Where one turn sends some rows of the set: a few examples, then the rows asked:
z885: [-15.6 -15.4 -11.9 -11.2 -14.4 -10.8  15.8  -7.2 -28.5  19.9 -13.4  17.6
   8.1]
z20: [ -5.9 -27.9 -18.4  15.6  40.2   5.6  11.0  -9.2   1.3  39.9 -12.4  19.9
  -6.3]
z483: [-21.5  -5.7   9.8   0.9  25.6 -20.4   1.8 -39.8   9.0  -7.7 -32.3  19.7
  -4.5]
z22: [-22.0 -11.3 -13.9 -23.8   3.3   3.6  -5.0 -17.0   1.8  44.6 -11.6   7.3
  -2.5]
z454: [ -5.7 -18.2   4.2  -9.4  -0.6 -22.1  19.0 -43.9  12.4   6.7 -12.9  25.7
 -11.0]
z716: [-15.4 -11.3 -20.3 -12.8  47.2  10.6  20.4 -34.6  11.6 -17.7 -13.4  12.0
 -13.8]
z104: [ -8.2 -25.2 -11.6  39.6  -0.1  11.5   9.2  -8.2   6.2 -19.2   3.3  23.1
  -0.3]
z606: [-18.9  -1.7  -5.2  -3.1 -30.1  -1.0  -2.8 -21.2  -0.4  -5.0  -6.0  -0.6
   2.2]
z512: [-28.7 -23.2  -6.3  10.1  51.1   1.1  -9.7 -10.2  13.4  17.3 -22.9  33.4
   0.8]
z111: [-12.1 -17.9 -23.0   6.2 -17.8  21.2  18.4 -22.6 -31.0   7.3 -14.4  11.2
  -0.7]
z240: [-25.1 -18.4  -5.8  30.7  22.9  21.0  -5.0 -27.6  14.2 -25.2 -18.5  27.7
  -3.9]
z929: [-24.9 -18.3 -17.7 -13.6  35.8   3.8  12.8 -12.8  22.7 -27.6   3.0  29.7
  -3.7]
z984: [-20.7 -28.7 -27.5  -6.8  -8.0  21.8  10.4  -7.2 -19.7  28.7  -3.3  32.1
   3.2]
z118: [-17.8  -9.5 -17.8  -1.3  52.4  -4.9  17.2  -3.9   5.7 -20.3  -9.7   8.4
   0.0]
z950: [-20.6 -14.0 -27.0  18.6   0.3  34.2  -9.5  -1.4  -5.0  17.2  -4.6  -1.8
   1.6]

z104 -> z20
z984 -> z885
z606 -> z950
Where do these go?
z929 -> z118
z483 -> z240

